Which row each row swaps with, under one turn or mirror
The rows were stretched afterwards, more along some directions than others.
Zufa: [-1.92  2.48  0.91 -1.08 -2.14 -0.62 -1.01  0.60 -1.33  3.15  0.71  0.80
 -1.54  1.10  0.66  1.13  2.11 -2.57 -2.16  2.16  0.26 -0.20  0.69]
Venen: [ 2.02 -1.50  0.65  1.65  1.06 -0.41  0.03  1.53  1.14  0.02  0.93 -1.24
  0.94  1.22  2.34 -1.82 -2.16  0.22 -0.02  1.27  0.10 -0.32 -0.49]
Vukas: [ 0.44 -1.21 -0.64  2.24  0.31  2.13 -0.24  0.21  3.49  0.51 -0.05 -1.08
  3.53 -0.86  2.15 -3.55 -0.03  1.45 -0.11 -1.40 -0.98  0.30 -0.50]
zomu: [ 4.78 -0.15 -1.38  0.97 -0.49  2.02 -0.54  2.20  1.06 -0.85 -0.30 -2.14
  0.35 -1.20  2.35  0.74 -1.02  1.66  2.13  2.38 -0.47  1.45  0.83]
lufek: [-1.01 -1.16  1.03 -1.42  0.19 -1.72  0.47  0.56 -2.84  0.43  0.06 -0.39
 -1.50  0.47 -1.65  0.46  0.15 -1.14 -0.71 -0.63  0.55 -0.13 -1.47]
muta: [ 4.04 -0.48 -0.52  2.49  0.72  1.03 -0.43  0.43  0.97 -1.00 -0.73 -1.94
  0.20 -1.54  2.37  0.88 -0.41  1.44  2.92  0.88  1.05  1.37  0.54]
rin: [-0.59 -1.16  0.45  0.24 -0.24 -1.62  0.32  0.10 -0.09 -0.06 -0.28 -1.47
 -0.69  0.83  0.41  0.53 -0.28  0.65  0.25  0.52  1.26  1.93 -1.41]
pid: [-0.83 -0.90  2.79  0.37  0.87 -1.27  0.24  0.53  2.87  1.82  0.60 -0.59
 -0.82  1.03  0.88 -0.12  3.10 -0.93 -0.60 -1.55  0.61 -2.63 -0.10]
soku: [ 0.13  0.90  0.16 -1.55  1.11 -1.81  0.53 -0.64 -0.71 -1.45 -0.62 -0.04
 -2.73  0.79 -0.90  0.80  0.17 -0.59  1.56  0.33  0.95  0.56 -1.41]
Ter: [ 1.84  0.02  0.85 -1.31 -2.37  0.29 -1.38  0.26  2.10  0.43  0.44  0.45
 -2.04  1.42  1.30  0.63 -0.35  0.23  0.56  3.02  2.74  0.81 -0.67]
kad: [-1.09 -0.20  0.22 -1.25 -0.34 -3.89 -1.36 -0.28 -4.08  0.69  0.76  3.09
 -1.74 -0.79 -1.70 -0.10 -1.86 -2.26 -1.60  2.54  0.68  1.26  0.16]
reri: [ 1.05  0.57  0.98 -1.28 -1.13 -0.22  0.29  0.67  0.73 -0.79  0.89 -0.04
 -0.74  1.79  1.74 -0.35  0.58 -0.85 -1.11  3.23 -1.22  0.83  0.29]
mafo: [-0.01  0.19  2.48  2.62  0.13 -0.12 -0.12  1.04  4.02 -0.26 -0.01  0.24
 -0.53  1.42  2.26 -0.35  1.69  0.00  1.01 -0.46  0.65 -2.00 -0.16]
pifes: [ 2.67 -0.47 -1.13  0.81  0.56  1.39  1.33 -0.28  3.46 -1.89  1.06 -2.64
  1.33 -0.65  1.44 -1.82 -2.02  2.14  1.13  0.37 -1.03  2.21  0.72]
fum: [ 0.55 -0.47  2.16  2.42  0.83  0.04 -2.12  1.63  0.76  3.85 -0.01  0.41
 -0.65  1.61  1.68  1.38  0.82 -0.74  0.88  1.57  1.26 -1.01  0.41]
doton: [ 0.49  1.03  0.27 -0.71 -0.52 -0.99 -0.75 -0.33 -2.45 -0.24  0.55  1.03
 -2.49  0.66  0.52  2.90 -0.40 -2.07  0.98  2.59  0.77  1.52  0.19]
Ledib: [ 2.89 -1.36  0.03 -0.47 -1.34  1.27 -1.64  0.74  0.89  0.21 -0.48 -0.92
  0.01 -0.27  2.34  1.26 -0.88  2.03  1.77  3.69  2.04  2.47  0.38]
vame: [-0.62 -1.11 -0.16 -0.61  0.28 -0.87  1.63  2.34  1.05 -0.72  0.49 -2.47
 -0.12 -0.72 -0.04 -1.25 -0.24 -0.52 -0.89 -0.27  0.15  0.52 -0.25]
defig: [ 2.04 -2.28  1.17 -0.27  2.51 -3.87  0.71  0.45  1.68 -2.72 -0.19 -0.39
 -2.82  1.10 -0.38 -1.28  0.77 -2.78  2.00  0.79 -0.82 -1.11 -0.26]
luva: [ 2.95  0.69 -1.12 -1.52 -1.83  1.74 -2.16  0.35 -0.23  2.09  0.37  1.13
 -0.01 -0.08  1.06  0.61 -1.97 -0.16 -0.28  4.50  1.19  1.62  0.32]
vegu: [ 4.68  1.04 -1.33  1.01 -1.69  1.67 -0.23 -0.01  0.83  0.22  0.87 -2.14
 -0.34 -1.88  2.27  1.29  0.03  1.98  0.12  1.72  0.49  1.62  1.01]
Zum: [ 0.21 -1.21  0.92  0.73 -0.53 -0.82  1.28  1.35  3.75 -2.11  1.05 -3.28
  0.18  0.56  1.26 -1.36  0.06  0.23  0.05 -0.55  1.00  1.20 -0.70]
Nerag: [-0.77  1.41  0.90 -0.46 -1.70 -1.33 -0.66  0.13 -3.09  0.34  0.91  2.56
 -1.39  0.13 -1.00  1.06  0.52 -0.50 -1.38  0.73  0.95 -0.76  0.26]
Naso: [ 3.40 -0.70 -0.55  1.14  0.11  1.27  0.31  1.54  0.65  0.38 -0.18 -2.58
 -0.32 -1.78  2.32  1.03  0.99  1.60  2.08 -0.27 -0.44 -0.07  1.29]
fep: [-1.15 -1.65  0.88  1.04  0.02 -0.67  1.13  1.09  3.02  0.11  0.18 -2.91
  0.30 -0.52  0.84 -3.02  0.19  0.02 -0.94 -1.01 -0.59  0.22 -0.82]
tomu: [-1.65 -0.94  1.23 -1.74  0.54 -3.21 -0.62  1.55 -3.19  0.64  1.20  2.35
 -1.42 -0.57 -1.74 -0.19  0.32 -1.91 -2.05  1.22  0.50 -0.55 -0.71]
gerif: [ 2.20 -0.80  0.54  1.13 -0.52  1.82 -0.25  0.63  2.11  1.07  0.13 -2.63
  1.26  0.51  1.57 -0.92 -1.05  0.37 -0.06 -0.61 -1.66 -0.55  0.09]
gasa: [-2.09  0.96  0.46 -0.62  2.26  0.06 -0.15  2.40 -0.28  0.75 -1.28  0.83
  0.23 -1.03 -1.12 -2.48  0.20 -1.21  1.03 -0.74 -1.74 -1.82  0.68]
seb: [ 2.90 -1.13 -0.48 -0.13  0.55  2.24  1.41  2.32  3.01 -0.22  0.51 -3.99
  1.08  0.32  2.93 -1.22 -0.65  1.76  1.22  0.93 -1.89 -0.08  1.60]
vokeb: [-0.31 -2.04 -1.40  1.83  2.12  0.55  1.20  1.53  1.32  0.73 -0.08 -1.78
  1.94 -1.05  1.39 -3.53 -0.30  1.71  0.31 -2.32 -1.13 -0.75 -0.20]
Gekip: [ 1.38 -0.91 -0.07 -0.66  1.55 -2.78 -0.94  0.68  0.73 -2.02 -1.31  1.08
 -2.50  0.66 -0.90  0.11 -0.66 -1.40  2.06  2.21 -0.65  0.98  1.22]
ris: [ 0.21 -0.25  0.55 -1.40  0.60 -1.11  1.10 -0.76 -0.87 -1.42 -0.32 -0.67
 -1.58  0.36 -0.64  0.16 -0.26  0.14 -0.25 -0.74  0.58  1.47 -1.69]
siron: [ 3.44 -0.66  0.07  0.38 -2.47  0.76 -2.18 -0.32  0.77  0.19 -0.29  0.42
  0.24  0.06  1.58  2.49 -1.59  1.66  0.17  4.54  2.54  2.99  0.50]
Pivo: [-0.03  0.83  0.03 -0.57  0.99 -1.66  0.50  1.02 -0.09 -3.35 -0.48  1.51
 -1.92  1.10 -0.51  0.25 -0.62  0.49  3.42  2.26  0.07  1.63  0.81]
Kimu: [-1.59  0.30  3.13 -0.16  0.37 -1.18  0.16  0.85  1.34  2.79 -0.65  0.08
 -1.50  2.26  1.54 -1.00  3.02 -1.77 -0.46 -0.98  0.49 -2.65 -0.67]
setel: [-0.88 -1.10  0.65 -0.36  0.48 -2.44 -0.17 -1.47 -0.30 -0.19 -0.83 -0.12
  0.00 -0.27 -0.77 -0.01  0.67 -0.62 -1.26  0.05  1.24  1.47 -1.42]
vizi: [ 4.78  1.40 -1.35  0.47 -1.99  2.42  1.02  1.24  2.42 -1.23  1.26 -2.41
  0.05 -0.88  2.80  0.93  0.53  2.13  0.74  1.00  0.85  0.60  0.63]
mal: [-1.39 -0.32 -0.94  0.76  1.63  1.73  0.25  0.22  1.91 -0.78 -0.69 -1.53
  1.90 -0.11  0.50 -3.08  0.54  0.37  1.62 -2.99 -1.35 -0.52  0.78]
Bino: [ 2.38 -0.50 -0.70 -1.49  0.48 -1.85 -0.14  0.90  0.01 -1.89  0.32  0.52
 -3.33  1.73 -0.36 -0.48 -1.01  0.02  2.14  3.19  0.20  1.23  0.61]
zeku: [ 0.50 -1.91 -0.47 -1.04  3.41 -2.34 -1.10  0.36 -1.18 -1.53 -0.07  1.06
 -1.34 -0.22 -2.33 -0.24 -0.79 -1.35  2.25 -0.25 -0.34  1.06  0.37]
kufep: [ 3.91 -1.69 -1.30 -0.12  2.88 -1.40 -0.08  1.23 -0.61 -2.00  0.21  0.68
 -2.74  0.13 -0.51  1.99 -1.19  0.07  3.05  2.26  0.28  0.62  0.74]
Mesop: [-2.58 -2.00  2.03  1.46 -0.33 -3.12 -0.90  0.28 -1.75  2.36 -0.92  2.37
  0.66  0.51 -0.29 -2.61  0.36 -2.08 -1.27  0.34 -0.25 -1.16 -0.24]
nabo: [ 0.52 -1.37 -0.31  1.89  1.96  1.23  0.44  1.78  1.55  1.60 -1.05 -1.34
  3.01 -1.04  1.65 -2.31  0.16  0.16  1.39 -1.65 -0.44 -0.87  0.09]
fiz: [ 3.34 -0.32  0.12 -0.76 -2.95  1.30 -1.50  1.76  0.98  1.14  0.22 -0.88
 -1.04  1.34  1.83  0.65  0.19  1.38  0.62  4.48  2.26  1.29  0.24]
sed: [-1.04 -0.28  3.27  1.92  0.14 -2.93 -1.24  0.18  2.82  3.50 -0.81  0.36
 -1.56  1.59  1.84 -1.25  3.05 -2.02 -1.51  0.89  0.54 -2.22 -0.31]
Zet: [ 1.58 -2.24  0.19  1.50  1.86  0.33  0.65  1.42  1.61 -0.82 -0.91 -2.01
  2.25 -0.16  1.14 -2.06 -2.46  0.33  1.91  0.95 -1.94  0.62  0.54]
kapom: [ 2.96  0.55 -0.36 -0.40 -1.43 -0.59 -0.51  0.32  1.29  1.75  1.50 -0.20
 -2.66  1.11  0.44 -1.12 -0.22 -2.04 -1.59  2.21 -1.19  0.12 -0.20]
puvul: [ 0.07 -1.41  4.31  0.25 -1.13 -3.47 -0.31 -0.46  1.81  3.52  0.03  0.74
 -2.21  2.51  2.14 -1.11  3.18 -3.72 -1.39  1.19  1.08 -1.93 -1.13]
Kulu: [-3.06  1.22 -0.49 -1.19  0.64 -1.07  0.21 -1.50 -1.30  0.57 -0.26  0.92
  0.42 -0.67 -2.18 -1.45 -0.96 -0.76 -1.14 -1.48 -0.31  0.85 -1.07]
zedid: [ 0.83  0.02  1.03 -3.18 -1.14 -2.18  0.58  0.74 -1.65  0.16  1.90  0.53
 -3.77  1.89 -0.30  0.55  1.45 -3.44 -2.85  2.93  0.35 -0.63 -0.70]
Tebez: [ 4.05  0.32 -0.96 -1.70 -2.61  2.60 -1.30  1.46 -0.33 -0.25  1.71 -0.36
 -1.57  0.51  1.53  2.01 -0.70  2.06 -0.06  4.36  1.87  2.02 -0.16]
zuram: [ 0.45 -1.75 -2.25  0.49  2.66  1.98 -0.21  2.42  1.29 -1.15 -0.31 -1.16
  1.77 -1.24  0.34 -3.70 -1.75  1.59  1.23 -0.08 -1.12  0.13 -0.60]
Toka: [-3.17 -0.33  1.95 -0.22 -1.39 -3.42 -1.28  0.43 -1.55  0.93  1.35  1.98
 -0.60  0.44 -0.26 -0.57  0.17 -1.87 -1.24  1.37  2.11  0.02 -0.78]
vanof: [ 0.77 -1.90 -0.01  0.03  0.29 -0.83  2.13  3.45  2.58 -0.98  1.64 -3.82
 -1.43  0.38  1.70 -1.11 -0.01  0.87 -0.08  1.20 -0.09  0.44 -0.20]
vula: [ 0.38 -0.99  0.10 -0.40  0.88 -1.10  3.05  0.55  2.09 -2.03  0.72 -2.96
 -0.87 -0.91  0.27 -1.94 -0.03 -0.17 -0.29 -1.20 -0.05  0.02 -0.58]
Vok: [ 1.74  0.78  0.41 -0.71 -1.96 -0.16 -1.14  0.70 -2.09  2.22  1.04  0.67
 -3.12  0.95  0.12  3.14  1.03 -1.73 -0.76  3.37 -0.08  0.40  1.09]

Swapped with muta: Zum
Swapped with Zufa: kad
Swapped with vanof: Naso
Swapped with zomu: fep
Swapped with nabo: pifes
Swapped with setel: siron
Swapped with Ter: soku
Swapped with vokeb: seb
Swapped with vula: vizi
Swapped with zeku: fum
Swapped with Venen: mal
Swapped with gerif: zuram
Swapped with mafo: defig

Which row each row swaps with, under one turn or mirror
The rows were stretched afterwards, more along some directions than others.
dem: [-0.88 -2.11 -0.05 -0.38 -3.28 -0.09 -2.64 -1.44  2.71  0.90  2.22 -1.08
  0.02  0.03 -1.34  1.99 -0.21]
keb: [ 0.01 -0.82 -1.83  0.20 -3.02 -0.99 -5.43 -2.38 -1.93  0.37  1.69  1.39
 -1.82 -0.63  0.01  0.06  1.64]
mosi: [-0.90 -0.47 -1.03  0.36 -1.76  0.30 -5.55 -1.90 -0.08  1.41 -0.04  0.14
 -3.82 -0.05 -0.47  1.12  2.08]
nufa: [ 1.64 -0.50  0.09  2.92 -0.50  2.24 -2.30 -2.95  2.76 -0.72  1.09 -1.71
 -5.05  3.50 -2.04  3.85  3.10]
tel: [ 2.52 -0.68 -0.80  0.00 -1.12  0.54 -1.94 -2.20  1.17 -0.54  0.31 -0.89
 -1.31 -0.56 -2.40  0.96  1.27]
pubi: [ 0.04 -1.65 -1.84  0.76 -2.85  0.49 -5.90 -0.59 -3.23  0.81  0.79  2.16
 -4.22  0.08 -0.24  1.25  1.74]
Miko: [ 2.96 -0.29 -3.14 -1.10 -1.25 -0.50 -1.40 -2.12 -0.76  1.11  0.85  0.83
 -0.95  0.67 -1.75 -2.05  2.92]
Pab: [-0.35 -0.24 -4.29  0.04 -0.60  0.50 -1.51 -2.71 -0.54 -0.09 -0.51 -1.30
 -2.12  0.50 -1.40 -0.04  1.17]
nav: [ 0.70 -0.94 -1.12  0.34  0.18  0.65 -1.99 -2.12  0.93  0.61  0.00  1.19
 -0.10 -0.96 -2.49  1.27  4.01]
ber: [ 0.19  0.13 -0.81  2.17 -2.76  0.85 -4.51 -1.03  1.09  2.35  0.67 -0.25
 -2.42 -1.15  0.50 -1.04  1.86]
Nonam: [ 0.50 -2.31 -0.59 -0.20 -4.30  0.57 -0.43 -0.50  2.45  1.12  2.61 -1.46
  0.14  0.86 -2.10  1.69 -0.49]
Golon: [ 3.30 -0.14 -1.22  1.39 -1.59  0.51 -1.89 -1.39 -0.19  0.28  0.60 -1.06
 -1.58 -0.64 -2.00  0.71  2.87]
Tinod: [ 2.09 -0.12 -1.46  0.72 -0.28 -0.07  1.60 -1.33  1.44  1.15  1.55 -1.50
 -1.47  1.64 -3.00 -0.38  1.82]
nidak: [ 0.47 -0.16  0.99  0.40 -2.27  0.60 -2.79 -1.38  0.37  2.85  1.55 -0.37
 -1.81 -0.73 -1.37 -0.25  1.93]
Vamav: [-0.52 -2.08 -1.98  0.48 -4.14  0.64 -1.33 -0.79  1.20  0.74  2.25  1.06
  1.93 -1.24 -1.43  1.00  1.01]
Geba: [-0.33 -0.91 -2.02  1.15 -1.08  1.05 -2.70 -3.36  0.12 -1.42  0.20 -2.42
 -2.56  0.64 -0.76  1.87  0.64]
Deren: [ 1.08 -1.19 -3.91  1.62 -1.73  0.56 -1.32 -2.28 -0.31 -1.12  1.55 -2.87
 -3.12  2.11 -2.02 -0.90  1.10]
kura: [-1.89 -1.75  0.23 -0.43 -1.58  2.16 -5.03  1.24 -1.42 -0.78  0.64  1.96
 -2.96 -0.21 -1.46  5.24  1.26]
Zopiv: [ 2.23 -0.01 -0.56  3.77 -0.14  0.90 -2.18 -4.34  3.28  0.35  1.21 -1.63
 -4.30  2.47 -1.94  1.75  3.54]
kalom: [-1.05 -2.14 -2.94  0.19 -3.14  2.04 -2.84  0.40 -0.37 -0.69  0.44 -1.31
 -3.07 -0.21 -0.17  1.72 -0.78]
Dubo: [ 0.23 -1.82 -1.07 -1.24 -2.67  0.57 -4.65 -0.03 -2.14  1.39  0.79  1.95
 -2.64  0.30 -0.34  2.91  1.38]
pob: [ 0.41 -2.01 -2.30 -1.05 -1.77  0.12 -5.28  0.10 -3.67 -0.05  0.21  1.94
 -5.32  0.44 -1.24  2.08  2.52]
kefa: [ 0.41 -0.77 -0.51  0.69 -4.38  0.28 -0.45 -1.07  3.03  1.47  2.59 -1.87
  1.92  1.24 -1.02  0.99 -0.33]
nuko: [ 0.34 -0.85 -0.84  1.97 -3.20 -0.23 -4.54 -1.22 -0.01  1.40  2.58 -1.26
 -3.41  1.08 -0.91 -0.81  1.50]
Lar: [ 1.55 -0.32 -1.64  2.15  1.59  1.12 -0.40 -3.94  2.18  0.14  1.18 -1.39
 -4.40  2.13 -3.00  1.51  3.18]
Surus: [-0.12 -2.18  0.10  2.16 -1.96  2.17 -4.61 -1.27  0.90 -0.08  1.66  1.98
 -4.59  0.33 -1.81  4.27  3.65]
lezav: [-1.06  0.59 -1.83  1.22 -0.99  0.23 -3.69 -1.88  0.16 -0.46  0.00  0.76
  1.73 -1.18 -0.30  1.32  1.67]
vede: [-0.12 -0.39 -3.50  0.09 -1.37 -0.19 -2.21 -1.26  1.19  0.21  1.29  0.28
  1.45 -0.56 -1.56  0.25  1.59]
Bog: [-0.98 -1.01 -3.84 -0.35 -0.84  1.50 -0.90 -1.89  1.20 -1.62  2.09 -1.43
 -2.32  1.08 -2.58  1.60  1.07]
davo: [-0.07 -1.34 -2.81 -0.17 -2.62  0.25 -5.38  0.19 -3.37 -0.42  0.80  1.38
 -4.34  0.35 -0.51  2.55  1.20]
san: [-2.33 -2.37 -0.43  0.35 -1.60  0.52 -4.83 -0.65 -0.28 -0.41  1.29  1.40
 -1.70 -0.47 -0.76  4.96  1.19]
lage: [ 0.95 -1.66 -0.97 -0.86 -2.15  0.11 -5.37 -0.81 -1.52  0.44  1.53  1.72
 -4.61  1.35 -0.72  2.00  2.14]
tanu: [-0.21 -1.39  0.23  1.46 -1.94 -0.22 -4.35 -2.05  2.34 -1.25  0.86 -1.76
 -2.71  1.61 -0.62  3.36  0.87]
Zeg: [-2.27 -0.30 -1.73  0.83 -1.93  0.27 -3.71 -1.49  1.13  0.53  3.56 -0.23
 -2.57  0.50 -0.85  1.81  0.74]
tob: [-1.44 -1.72 -1.81  0.67 -0.84  1.31 -5.31  0.05 -0.29 -0.99  1.70  1.13
 -4.49  1.05 -1.41  4.91  1.57]
puva: [ 1.70  0.16 -3.52 -0.18 -1.64 -1.72 -3.77 -2.37 -1.71  1.15 -0.37  1.16
 -0.29 -1.00 -0.68 -2.39  3.46]
Mizu: [ 0.21 -0.54 -3.98 -1.34 -1.18  0.11 -1.54 -1.88 -0.99  0.54  1.06 -1.20
 -0.41 -0.02 -1.87 -0.54  1.87]
bolo: [ 2.90  0.06 -1.84  0.01 -0.50  0.34 -3.82 -3.28  0.02  1.20 -1.29  1.12
 -1.21 -0.03 -1.00 -0.17  4.59]
luv: [ 0.53 -2.13 -2.58 -0.04 -2.23  1.01 -1.04 -1.22  1.70  0.69  1.44  0.54
  0.49  0.15 -2.02  1.16  2.18]
tudek: [ 2.23 -1.36 -1.79 -1.53 -1.56  0.76 -2.20 -1.08 -2.45  0.83  1.15  1.92
 -3.57 -0.13 -2.95 -0.57  3.42]
ruge: [-0.93 -0.27 -2.03  1.01 -0.57  0.13 -5.99 -2.59 -1.11  0.19  1.42 -0.55
 -4.42  0.86 -0.33  2.27  2.70]
nis: [ 0.66 -0.87  0.19  1.26 -4.33 -0.62 -4.93  0.07 -0.64  0.93  2.11 -0.53
 -0.62 -1.32  0.22  2.32  0.17]
dif: [-1.06 -2.27 -0.61 -0.84 -3.40  0.04 -0.95 -0.27  1.98  0.43  2.60 -1.05
  0.35  0.43 -2.21  1.87 -0.43]
tati: [ 2.03 -1.10 -2.31 -0.18 -2.75  0.38 -4.09 -1.64 -1.53  1.14 -0.62  1.69
 -1.03 -1.01 -1.31 -1.83  3.32]
ras: [ 0.77 -0.01 -1.30  3.20  1.33  0.67 -1.80 -4.29  2.41 -0.75  1.16 -1.41
 -4.38  2.37 -2.39  2.08  3.50]
raz: [ 2.11  0.36 -2.90 -0.09 -2.45 -0.78 -4.06 -1.54 -1.25  1.23 -0.20  1.17
 -0.39 -1.16 -0.90 -1.85  3.28]
Med: [ 0.83 -0.36  0.57  0.80 -2.27 -0.39 -3.34 -0.80 -0.03  1.66  2.47  0.31
 -1.99 -0.71 -1.05  1.54 -0.07]
vebif: [-0.33 -2.02 -0.57  1.79 -1.58  1.29 -4.89 -1.47  1.36  0.54  1.74  1.33
 -3.72  1.10 -0.95  3.93  3.01]

Swapped with Vamav: Surus
Swapped with tanu: Tinod
Swapped with Geba: nidak
Swapped with dif: ras
Swapped with Mizu: ruge
Swapped with Deren: nuko
Swapped with tudek: keb
Swapped with Golon: nis
Swapped with davo: raz

